One hidden turn or mirror swaps the rows below in pairs. Which row is each named row swapped with?
The rows were stretched afterwards, more along some directions than others.
Zit: [4.41, -1.50, -1.24, -0.37, -0.50, -3.05, -0.44, -0.39, -2.22, 1.53, -0.21, -1.65, 2.12, -2.13, 2.83, 0.32]
sopo: [-0.71, -1.11, -0.38, -1.07, 0.72, 0.46, 3.43, -0.67, 0.91, -0.26, 0.79, 2.16, -0.41, -0.18, -2.00, 0.42]
vate: [0.82, -1.32, -0.74, -0.27, -0.54, -0.83, 2.16, 0.83, -0.53, 0.01, -1.30, -1.63, -0.85, -0.32, 0.01, -0.24]
lufop: [-0.50, 2.02, 0.44, -1.13, -0.84, 0.01, 1.12, 0.07, -1.51, 2.26, -0.13, 0.01, 0.80, 0.05, 3.16, 0.53]
milu: [2.58, -2.84, -1.64, -1.65, 0.67, 1.25, 1.25, -0.35, -2.23, -1.82, 0.09, -1.52, 0.38, -1.27, 2.92, 0.87]
Lorub: [-1.16, 0.80, 0.84, -0.38, -0.10, 0.45, 1.36, -0.44, -1.11, 1.80, 0.09, 2.09, 1.01, 0.58, 1.57, 0.78]
Rul: [1.56, -2.78, -2.24, -1.69, 0.00, 0.34, -0.82, -0.38, 1.36, -1.56, -1.19, 0.91, -1.09, -0.49, 1.72, -0.71]
gelat: [0.98, 1.50, -1.71, -0.15, 1.04, 0.91, 0.73, 2.10, 0.34, 1.04, 1.42, -0.32, -0.97, -1.69, 1.02, -0.51]
rodu: [0.39, 0.15, -1.61, 0.96, 1.67, 1.51, 1.19, 1.14, -2.53, 0.38, 0.16, 0.32, 0.48, -0.70, 4.02, 0.19]
Nedo: [-0.38, 1.58, 0.33, 0.24, 1.56, -0.07, 0.61, 0.57, -2.96, 1.00, 1.62, -0.48, 0.92, -0.55, 1.27, 1.02]
daz: [1.64, -2.18, -1.98, -1.30, 0.02, 0.27, -0.70, -0.57, 1.25, -1.29, -1.29, 0.51, -0.78, -0.85, 2.07, -0.55]
Rure: [1.18, 0.50, -1.24, -1.63, 0.80, 1.15, 2.34, -0.04, -0.13, -0.74, 1.27, -0.59, -0.13, -0.80, -2.14, -0.23]
vitun: [-0.31, -0.21, -1.77, -1.71, 0.86, 0.81, 1.82, 0.40, 1.40, -0.90, 1.64, 2.11, -1.68, -0.13, -3.44, -0.47]
matub: [-0.54, 1.10, 0.07, -0.49, -0.45, -0.17, 2.43, 1.86, -1.54, 0.38, 1.13, -0.44, 0.05, -1.10, -1.55, -0.40]
fova: [3.69, -0.94, -1.51, -0.82, 1.19, 0.09, 2.49, 0.25, -3.76, 0.74, -0.09, -2.20, 1.41, 0.51, -1.44, 1.92]
bida: [1.32, 0.67, -1.17, -0.67, -0.69, -1.62, -0.37, -0.45, 3.19, 2.76, 0.12, 0.55, -0.32, -2.17, 2.35, -1.07]
gedel: [2.69, -2.39, -2.22, -1.48, -0.06, 0.43, -0.73, -0.34, 1.50, -1.33, -1.80, 0.00, -0.73, -0.55, 1.83, -0.81]
gotev: [0.20, 0.89, -1.34, -0.22, -0.01, 1.15, 0.07, 1.52, -0.68, 0.29, -0.38, 0.44, -1.46, 0.33, 3.93, 0.11]
pabik: [2.65, -2.64, -2.04, -0.46, 0.72, 1.07, -1.26, -0.56, 0.76, -1.45, -1.50, -0.69, -0.15, -0.48, 2.31, -0.63]
tazuv: [1.86, -0.34, -0.65, -0.37, -0.46, -0.14, 0.63, 1.00, -1.84, 0.33, -1.84, -3.70, 0.40, -0.45, 2.88, 0.24]
zovu: [3.33, -1.15, -0.61, -0.80, -0.60, -0.26, 0.02, 0.00, -2.09, 0.48, -2.07, -3.50, 1.15, -0.71, 2.76, 0.64]
kas: [4.70, -0.94, -1.88, -1.61, -0.08, -2.49, 3.42, -1.31, -2.30, 1.99, 0.94, -2.26, 1.28, -0.63, -0.49, 1.46]
pugo: [-0.43, 1.77, 0.04, -0.58, -0.76, 0.58, -0.68, 1.13, -2.04, 2.17, -0.60, -0.29, 0.01, 0.06, 3.04, 0.62]
luv: [0.80, 1.54, -1.31, -0.50, -0.77, -2.19, 0.47, 1.04, 0.43, 2.16, 0.72, 1.64, -0.73, -0.64, -0.21, -0.77]
moza: [0.18, 0.67, -0.61, -1.17, 1.04, 0.53, 1.40, -0.22, -2.33, -0.50, 3.44, -0.50, -0.52, -0.94, -0.67, 0.97]
furu: [-1.12, 0.58, -0.08, -0.49, -1.11, -0.29, 2.97, 1.86, -1.21, 0.07, 0.21, -0.07, -0.51, -0.52, -1.06, -0.51]
gato: [-0.71, 0.76, -1.55, -1.12, 0.33, 0.25, 2.35, 0.32, 1.66, -0.18, 1.74, 2.41, -1.92, 0.20, -3.60, -0.12]
Gik: [0.66, -1.82, -1.70, -1.47, -0.54, -0.24, 0.30, -0.85, 1.17, -1.27, -0.45, 0.58, -1.12, -0.47, 1.27, -0.31]
sisoz: [-1.10, 2.40, 0.92, 0.85, 0.35, -1.40, -2.11, 0.14, 0.88, 3.36, 1.50, 0.54, 0.90, -2.10, 2.42, -0.86]
Rodum: [0.99, -0.41, -1.66, -1.24, 1.25, 1.48, 2.08, -0.52, 0.25, -1.21, 1.81, -0.27, -0.42, -0.16, -2.42, -0.09]
gad: [3.33, -2.29, -1.77, -0.42, 0.71, 0.79, -1.30, -0.06, 0.14, -1.20, -2.49, -0.81, 0.30, -0.85, 2.76, -0.48]
fot: [-0.49, 0.95, 1.19, -0.92, -0.57, -0.41, 2.91, -0.99, -0.72, 2.30, 0.01, 1.54, 1.18, 0.71, 0.68, 1.51]
vopu: [3.96, -0.81, -1.06, -0.99, 1.04, -0.42, 2.62, -0.28, -4.09, 0.79, 0.24, -2.48, 1.80, 0.30, -1.38, 2.30]
Sivo: [-0.54, 2.69, 1.32, 0.67, -0.21, -2.10, -0.62, -0.15, 1.59, 3.79, 0.86, 0.36, 0.79, -1.84, 1.87, -0.35]
Vof: [2.46, -1.31, -1.02, -0.55, -0.07, -0.29, 0.16, 0.49, -2.16, -0.12, -1.50, -4.29, 0.81, -0.95, 2.98, 0.16]
bok: [4.23, -2.71, -1.16, -0.79, 0.47, -0.41, -0.26, -0.25, -2.81, -0.65, -0.54, -2.48, 1.85, -1.65, 4.48, 0.90]
perim: [2.84, 0.48, -0.66, -0.44, 1.25, -0.12, 3.09, 0.29, -2.71, 0.59, 0.40, -2.21, 1.36, -0.10, -0.85, 1.30]
dop: [0.93, -0.72, -1.62, -1.83, 1.08, 0.93, 2.45, -0.19, 0.81, -1.64, 1.35, 0.71, -0.93, -0.22, -3.33, -0.18]
Parop: [4.52, -1.73, -1.16, -0.39, -0.46, -2.03, -0.75, -0.01, -2.42, 0.93, -1.42, -1.84, 2.19, -1.89, 4.72, 0.17]
Kote: [-0.41, -1.68, -0.39, -1.52, -1.07, -0.90, 1.55, -0.18, -1.26, -1.47, 0.06, 0.76, -0.68, -0.31, -0.61, -0.21]
tiden: [0.31, 1.35, -0.60, -0.53, 0.22, 0.89, 1.81, 2.15, -1.14, 0.66, 1.37, -0.90, -0.22, -0.92, 0.11, 0.07]
zevu: [-0.42, 1.45, 0.85, 0.82, 1.21, -0.53, -1.07, 0.48, -1.01, 1.88, 0.74, 0.82, 0.73, -1.02, 0.41, 0.16]
solik: [-0.68, 0.74, -1.58, -1.43, 0.69, 0.98, 2.31, 0.48, 1.53, -0.59, 1.67, 1.95, -1.64, -0.28, -3.37, -0.45]
bapif: [-0.35, 1.55, -0.89, 0.11, 0.30, 0.46, -1.43, 0.86, -1.33, 1.80, 2.41, -1.59, 0.00, -3.22, 2.03, -0.81]

gelat is swapped with milu
rodu is swapped with bapif
Gik is swapped with gato
Vof is swapped with fova
solik is swapped with daz
vitun is swapped with Rul
dop is swapped with gedel
kas is swapped with vate
zovu is swapped with perim

One hidden turn or mirror swaps the rows below in pairs. Which row is each named row swapped with?
The rows were stretched afterwards, more along some directions than others.
Gen: [1.04, 0.43, -1.84, 1.66, 0.20, 0.39, 2.73, -1.81, 0.76, 3.42, -2.29, 1.43, -0.69, -0.17, -0.71, 0.33, 0.34, -0.92, 2.30, 1.32]
zoze: [-0.90, -1.39, -0.95, 1.35, 1.30, 3.13, 3.48, -2.28, -1.54, 1.16, 2.89, 0.11, -1.19, -0.23, 0.53, -0.05, 2.14, 0.73, 0.79, 1.69]
lor: [0.42, -1.17, -0.36, 2.53, 2.31, 0.84, 2.36, -2.14, -0.09, 0.05, -0.16, 1.78, -1.77, 2.18, 0.85, 3.86, -3.24, 1.29, 2.61, 3.01]
Toluf: [0.60, 0.60, -2.04, 2.13, 1.73, 1.21, 2.60, -4.40, 0.30, 3.13, -0.14, 0.98, -0.19, -0.06, -2.21, 0.64, 0.10, 0.07, 2.87, 0.61]
Gigiv: [0.06, 1.38, -1.71, 2.14, 1.83, 3.02, 1.83, -0.53, 0.03, 0.35, -0.13, -0.37, 0.09, 0.70, 1.32, -0.51, -3.59, -0.77, 4.52, 0.18]
tode: [1.39, 0.16, -0.78, 1.62, 0.87, -0.48, 3.81, -2.88, -0.08, 0.28, 0.57, 2.41, -3.29, 2.72, 1.14, -0.32, -2.97, -0.16, 0.12, -1.57]
tovop: [2.26, 0.18, 0.60, 3.05, 0.82, -0.05, 1.73, 0.41, -0.22, 0.71, 0.97, 1.30, -2.36, 2.39, 1.99, 0.09, -0.66, 0.24, 0.27, 0.16]
lipe: [0.41, 3.22, 0.28, 1.80, 1.61, -0.39, -0.48, -1.22, -0.95, 4.13, -0.41, 1.97, 0.48, -0.13, 0.16, 0.68, -2.96, -1.56, 1.20, -2.14]
Fizer: [1.45, 0.77, 0.06, 0.75, -2.15, 0.98, 1.37, -0.48, 0.56, 2.36, 0.73, -2.15, -2.26, 0.08, -1.13, -0.97, -2.02, -1.78, 2.83, 0.36]
Bolab: [0.43, -0.65, -2.83, 1.40, -1.27, 0.73, 1.60, -0.66, 1.03, -1.39, 0.03, 1.18, -0.74, 1.67, 1.17, 1.75, -1.71, 0.72, 3.13, 2.31]
pote: [2.19, -1.25, 1.51, 0.48, -1.32, 0.14, 3.79, 0.03, 1.10, 2.94, -0.49, 0.71, -2.19, 1.35, -1.91, -0.04, -2.17, -0.83, 2.80, 1.96]
pav: [0.74, 1.46, -1.44, 2.56, 1.70, 2.07, 2.36, 0.83, 0.07, -0.20, -0.32, 0.90, -0.88, 2.33, 1.10, -0.88, -3.61, -0.77, 4.28, -0.07]
ramas: [-1.31, -2.27, -0.34, 0.88, 1.29, 2.83, 1.68, -0.55, -1.01, 0.53, 2.23, 0.19, -0.51, -0.29, 0.90, 0.98, 1.90, 0.92, 1.21, 2.74]
kuvir: [0.43, 3.23, -0.18, 1.56, 1.45, 0.57, 0.63, 1.89, -1.25, 4.59, 0.09, 2.14, -0.64, 1.12, 0.27, 0.16, -2.37, -2.07, 1.20, 0.72]
Bute: [-1.88, -0.42, -0.63, -0.86, 1.27, 2.52, 3.33, -2.24, 0.62, 1.65, -0.44, 0.25, -1.10, 0.53, -1.89, 1.55, 0.33, 0.18, 1.37, 0.56]
Tifet: [-0.65, 0.69, 1.16, 0.28, 0.28, 1.32, 0.11, -1.41, -2.13, 3.57, -0.07, -1.50, -1.10, -1.92, 0.17, -0.20, -3.14, -2.86, 1.60, 0.19]
Dirup: [-1.32, -0.38, 0.17, -0.49, 1.98, 3.55, 1.73, -1.97, -0.25, 2.21, 0.42, -0.86, -1.96, -1.48, -0.03, -0.74, -1.33, -2.00, 1.36, 0.98]
Vupu: [0.37, 1.40, -2.12, 1.58, 0.70, 2.12, 0.85, 0.01, -0.33, 0.16, -0.35, 0.90, 1.92, 0.73, 1.17, -0.93, -3.72, -1.34, 4.90, 0.72]
Rupu: [-1.12, 0.79, 1.38, -0.92, -0.08, 1.61, 0.89, -1.58, -2.07, 4.09, -0.84, -1.45, -1.91, -1.99, 0.15, -0.19, -2.63, -2.95, 1.46, 0.28]
divor: [-0.44, -0.58, -1.28, 0.85, -1.68, 2.45, 1.45, -2.11, -0.20, 0.47, -0.50, -1.04, -1.14, -0.41, 0.59, 2.19, -2.23, -1.07, 4.11, 3.01]
lalet: [1.28, 1.86, -0.15, 1.87, 1.58, -0.72, 3.43, -2.70, -0.83, 1.94, 0.29, 2.50, -4.40, 2.87, 1.18, 0.28, -3.72, -0.49, -0.25, -2.05]
keba: [2.61, 0.06, -0.07, 2.14, -1.76, -0.07, 3.78, -2.55, 1.37, 1.86, 0.94, -0.92, -4.51, 1.95, -0.90, -0.26, -1.09, -0.33, 1.92, 0.16]
Loti: [-0.64, 0.66, 0.81, 0.09, -0.81, 0.94, 0.02, -1.89, -1.45, 3.27, 0.09, -1.32, -1.58, -2.54, 0.83, -0.46, -1.82, -2.47, 1.45, 0.58]
Lupa: [-0.77, 0.11, -0.42, -0.55, 0.25, 3.71, 4.83, -2.48, 1.20, 1.33, 0.10, 1.16, -3.07, -0.20, -1.08, -0.82, 0.46, -0.53, 2.27, 0.69]
Suvu: [0.23, 1.76, -3.11, 2.73, 2.52, 0.33, 1.66, -0.95, -1.20, 3.90, -0.62, 3.30, 0.28, 0.18, -0.62, 1.79, -0.41, -1.12, 2.39, 2.64]
gifig: [2.46, 0.28, 0.87, 1.71, -2.64, -1.30, 2.18, -2.80, 1.35, 2.14, -0.15, -0.68, -4.40, 2.00, -1.14, 1.19, -1.17, -0.25, 1.33, -0.08]
zisa: [1.08, 0.08, -0.42, 2.18, 1.67, -0.18, 4.08, -2.48, -0.23, 1.07, 1.91, 2.74, -1.86, 3.15, -0.01, 0.35, -3.58, 0.45, 0.39, -0.42]
kego: [1.16, 0.94, 0.72, 2.59, -0.19, 1.33, 1.12, 1.02, -2.11, 1.70, 2.38, 0.20, -0.53, 1.26, 2.42, -1.11, -0.87, -0.74, 0.52, 0.58]
rig: [-0.76, -2.80, -0.49, -0.62, 0.23, 3.16, 3.04, 0.02, 0.05, -0.11, 0.66, -0.43, -1.04, -1.06, 0.67, -0.80, 1.87, -0.33, 2.30, 2.32]
dofo: [1.58, -0.78, 1.04, 1.84, -0.46, 0.76, 1.94, 1.35, -0.22, 0.94, 2.42, 0.94, -1.34, 2.32, 1.25, -1.03, 0.22, 0.43, 0.34, 0.59]
donap: [-1.05, -1.20, 1.43, 1.33, 1.14, 2.07, 1.20, -0.79, -1.36, 3.55, 1.01, -1.36, -1.20, -0.30, -0.12, 0.16, -2.53, -1.37, 1.69, 1.47]
mazen: [0.46, -0.42, -2.51, 1.91, -0.50, -0.07, 0.92, -2.53, 0.32, -0.32, -0.88, 0.96, -1.81, 1.13, 1.64, 3.00, -0.82, 0.32, 1.40, 2.47]
vireg: [2.99, 1.38, -0.46, 2.89, -2.07, -0.40, 3.36, -1.74, 0.93, 2.47, 0.54, 0.87, -3.73, 2.62, -1.17, 0.63, -2.97, -0.81, 2.65, 0.13]
puv: [0.98, -0.30, -0.69, 2.13, 1.17, -0.14, 3.27, -2.07, -0.38, 0.55, 2.10, 1.52, -1.28, 2.78, 1.03, -1.07, -2.05, 0.09, 0.06, -2.04]
letep: [0.12, -0.50, -1.48, 1.54, -1.42, 0.83, 0.57, -0.73, -0.38, -0.34, -1.03, -0.51, -1.49, 0.23, 2.75, 1.94, -2.01, -1.08, 2.96, 3.25]
lusa: [-1.87, -0.27, -0.87, -1.05, 1.95, 2.19, 3.09, -1.84, 0.83, 1.44, -0.66, 1.00, -1.00, -0.31, 0.29, 0.85, 0.62, -0.16, 1.15, 0.27]
rula: [-0.40, -0.49, -1.06, 0.28, -1.97, 0.99, 0.89, -0.37, 0.09, -0.60, -0.81, -0.39, -1.95, 0.31, 1.35, 1.75, -2.62, -1.18, 3.87, 2.27]
Ded: [1.49, 1.90, -1.62, 2.65, 0.62, -0.09, 2.24, -1.97, -0.83, 3.90, -1.62, 1.86, -1.47, 0.10, -0.44, 1.42, 0.01, -0.67, 1.67, 1.51]
ruv: [0.23, 3.18, 0.31, 1.68, 0.18, 1.64, 0.80, 1.17, -0.79, 2.31, -1.11, 2.25, -1.80, 0.45, 1.82, 0.22, -3.09, -2.27, 2.05, 0.99]
razo: [0.30, 0.17, -0.71, 0.86, 1.00, 3.53, 2.65, -2.41, 0.42, 0.46, 1.50, -1.62, 0.56, 1.12, -0.31, -1.26, -1.52, -0.10, 3.61, 0.29]
ful: [-1.43, 0.06, 0.18, 1.06, 1.38, 1.25, -0.15, -1.09, -2.57, 3.60, 1.09, -1.12, 0.75, -1.78, 0.32, 0.04, -1.69, -2.17, 1.23, 0.28]
matud: [0.92, -0.69, -1.27, 2.11, 2.10, -0.57, 3.48, -2.11, -0.06, 1.09, -0.80, 3.17, -2.91, 2.92, 0.20, 3.18, -2.62, 0.90, 1.74, 2.96]
muru: [-0.28, 3.38, 0.71, 1.31, 0.95, 0.08, -0.23, 2.09, -1.38, 5.11, -1.25, 1.16, -0.54, 0.42, -0.94, 1.55, -2.84, -2.54, 1.19, 0.30]
Fiza: [-0.96, 0.16, 1.10, 0.98, 1.10, 1.06, 0.35, -1.67, -2.18, 4.00, 0.62, -0.50, 0.35, -1.30, -0.52, 1.35, -3.06, -1.82, 1.29, 1.87]
teker: [-1.79, 0.24, -1.88, -1.42, 1.28, 2.53, 2.84, -1.60, 0.28, 1.23, -0.05, 2.01, 0.80, -1.25, -0.53, -0.95, -1.19, -1.12, 3.28, -1.10]
lese: [1.22, -1.27, -0.09, 2.65, 0.96, -0.08, 3.77, -0.97, 0.34, 0.69, 1.11, 2.41, -2.79, 4.03, 1.46, -0.15, -2.99, 0.50, 0.36, -0.01]
Negin: [1.27, 0.44, 0.38, 1.75, -2.18, 0.20, -0.25, -1.71, 0.42, 3.34, 0.14, -2.12, -1.13, -0.30, -1.54, 1.56, -0.81, -0.45, 2.15, 1.65]
kitok: [0.02, 3.30, 0.40, 1.02, 1.63, -0.17, 0.60, 1.91, -0.64, 4.96, -0.88, 1.94, -0.95, -0.01, 0.33, 0.31, -2.24, -2.46, 1.01, -0.58]
zor: [-1.95, -0.43, -1.20, -0.41, 2.46, 3.43, 3.13, -3.10, 0.00, 2.10, 0.86, 0.34, -0.99, 0.01, -0.89, 1.08, 1.13, 0.50, 1.35, 1.50]
rin: [1.37, 1.13, -1.26, 1.40, 1.70, 0.21, 3.16, 0.13, 0.55, 1.34, -0.17, 4.00, -3.19, 2.31, 1.41, -1.05, -2.74, -1.68, 0.08, -0.22]
Todek: [0.09, 0.92, -1.00, 0.80, 0.36, 3.67, 2.46, -1.23, -0.50, 0.07, 0.14, -1.49, -0.22, 0.09, 0.96, -0.93, -2.29, -0.58, 4.27, 0.61]
duva: [0.06, -0.82, -0.68, 0.87, 0.12, 1.46, 2.15, -2.32, 0.60, 2.70, -2.35, -0.44, -0.51, -0.63, -1.41, 0.50, 1.31, -0.70, 2.61, 1.84]
zezam: [1.45, 0.62, -0.81, 1.75, -0.15, -0.59, 3.03, -2.64, 0.33, -0.73, 1.05, 2.14, -3.37, 2.55, 2.65, -0.81, -2.95, 0.11, 0.34, -1.53]
mena: [1.23, -0.45, 2.23, 0.61, -0.25, 0.92, 2.01, -1.37, -0.14, 3.18, -0.11, -1.79, -2.16, 1.02, -1.36, 0.65, -3.15, -0.87, 2.61, 1.97]

Gen is swapped with Gigiv
Rupu is swapped with lalet
razo is swapped with Suvu
pav is swapped with duva
zoze is swapped with kego
letep is swapped with keba
Fiza is swapped with zisa
Loti is swapped with zezam
kuvir is swapped with zor
Tifet is swapped with tode
dofo is swapped with ramas
Bolab is swapped with Negin
lipe is swapped with teker

